<135>: [121 140 123 134 146 119 147 100 134 135 154 148 117 116 103]
<12>: [166 161 133 130 171  95 125 121 149 124 144 144 165 112  91]
<142>: [174 193 174  73 191  81  63 159 144 125  79 102 171  76  64]
<37>: [ 91 132 121  85 122 130  92 139 117 156  87  90  92 101 138]
<41>: [137  95 107 116  84 138  92 164 102  85  72  90 138 144 147]
<81>: [121 140 123 134 146 119 147 100 134 135 154 148 117  80 100]
common <135> <12>:  : [121]
size: [121 140 123 134 146 119 147 100 134 135 154 148 117] : 13

<165>: [ 74 129 180 118  86 140 114 131]
<84>: [104 131  78 149 157 136 126 140]
<45>: [147 131  78 149  78 136 126 140]
<147>: [ 85 117 140  96 150 126 120 114]
<91>: [ 74 129 180 118 150 140 114 131]
<88>: [177 127  75 117 185 124 139 128]
<129>: [ 91 141 157 147 119 126 141 122]
<121>: [147 131  78 149 157 136 126 140]
<57>: [ 82 124 169 157 169 131 128 136]
<166>: [131 136 140 149 104  79 126 157]
order: [ 78 104 126 131 136 140 149 157] : <84>
order: [ 79 104 126 131 136 140 149 157] : <166>
size: [147 131  78 149  78 136 126 140] : 8
key -> tag
[128] -> z_638
[181] -> z_67
[129] -> z_960
[124] -> z_382
[180] -> z_254
key <165> 2:  : z_960

<11>: [123 142 133 117 118 117  94 142 130 120 118 145 112 126 144 154 162 111
 141 120 146 184 126 138 126  98 142 161 145 119 144 123 132 117 135 115
 118 117 117 124 151 126 121 151 124 125 140 122 138 136 132 122 129 106
 117 117 120 141]
<118>: [ 98 142 119 162 120 124 138 117 126 140 120 151 132 142 145 138 111 145
 120 106 123 118 136 129 117  94 117 118 144 117 154 184 151 122 135 126
 126 130 117 115 121 125 123 133 141 117 144 124 112 142 132 146 117 118
 122 126 142 161]
<49>: [110 112 160 139 125 113 131 125 121 121 120 148 139 159 130 149 150 159
 139 125 150 120 159 117 151 103 124 139 109 101 160 136 164 138 121 124
 117 143 173 137 122 129 140 127 122 140 127 140 152 132 142 107  97 136
 127 125 124 141]
<79>: [128 147 135 137 108 121 125 113 139 150 126 119 118 143 123 120 125 120
 129 124 113 138 121 120 124 132 135 140 140 142 147 123 124 129 133 137
 117 137 119 123 117 105 115 126 105 134 138 151 139 126 120 122 121 130
 147 111  99 130]
<146>: [129 129 138 123 139 130 118 139 121 121 124 132 126  99 108 120 124 123
 126 143 133 147 123 147 137 142 137 137 123 150 111 105 125 120 135 138
 134 115 147 151 140 119 119 130 121 117 122 125 128 120 113 120 140 135
 126 117 113 105]
Table of tags by key:
[116] -> z_569
[144] -> z_888
[143] -> z_215
[127] -> z_314
[115] -> z_666
key <49> 38:  : z_215
size: [129 129 138 123 139 130 118 139 121 121 124 132 126  99 108 120 124 123
 126 143 133 147 123 147 137 142 137 137 123 150 111 105 125 120 135 138
 134 115 147 151 140 119] : 42
q: [128 147 135 137 108 121 125 113 139 150 126 119 118 143 123 120 125 120
 129 124 113 138 121 120 124 132 135 140 140 142 147 123 124 129 133 137
 117 137 119 123 117 105 115 126 105 134 138 151 139 126 120 122 121 130
 147 111  99 130] : <79>
order: [ 99 105 105 108 111 113 113 115 117 117 118 119 119 120 120 120 120 121
 121 121 122 123 123 123 123 124 124 125 125 126 126 126 128 129 129 130
 130 132 133 134 135 135 137 137 137 138 138 139 139 140 140 142 143 147
 147 147 150 151] : <146>
size: [ 98 142 119 162 120 124 138 117 126 140 120 151 132 142 145 138 111] : 17
order: [161  98 142 119 162 120 124 138 117 126 140 120 151 132 142 145 138 111
 145 120 106 123 118 136 129 117  94 117 118 144 117 154 184 151 122 135
 126 126 130 117 115 121 125 123 133 141 117 144 124 112 142 132 146 117
 118 122 126 142] : <118>

<33>: [143 125 127 112]
<46>: [142 125 112 127]
<16>: [125 128 112 143]
<133>: [127 124 112 142]
q: [125 128 112 143] : <16>
order: [112 127 125 142] : <46>
order: [112 124 127 142] : <133>
order: [125 127 112 143] : <33>
size: [125] : 1
order: [112 125 127 142] : <46>
key -> tag
[112] -> z_108
[127] -> z_710
[113] -> z_16
[142] -> z_935
[141] -> z_355
[143] -> z_928
key <46> 1:  : z_935

<24>: [141 170  95 142 132 148 130 113 145]
<67>: [176 144  58 143 132 126 100 107 128]
<77>: [ 95 126 102 118 122 128 112 161 132]
size: [176 144  58 143] : 4
size: [ 95 126 102 118 122] : 5
size: [141 170  95 142 132] : 5
Table of tags by key:
[129] -> z_411
[142] -> z_331
[143] -> z_654
[144] -> z_695
[128] -> z_374
key <67> 4:  : z_654
size: [ 95 126 102 118 122 128] : 6

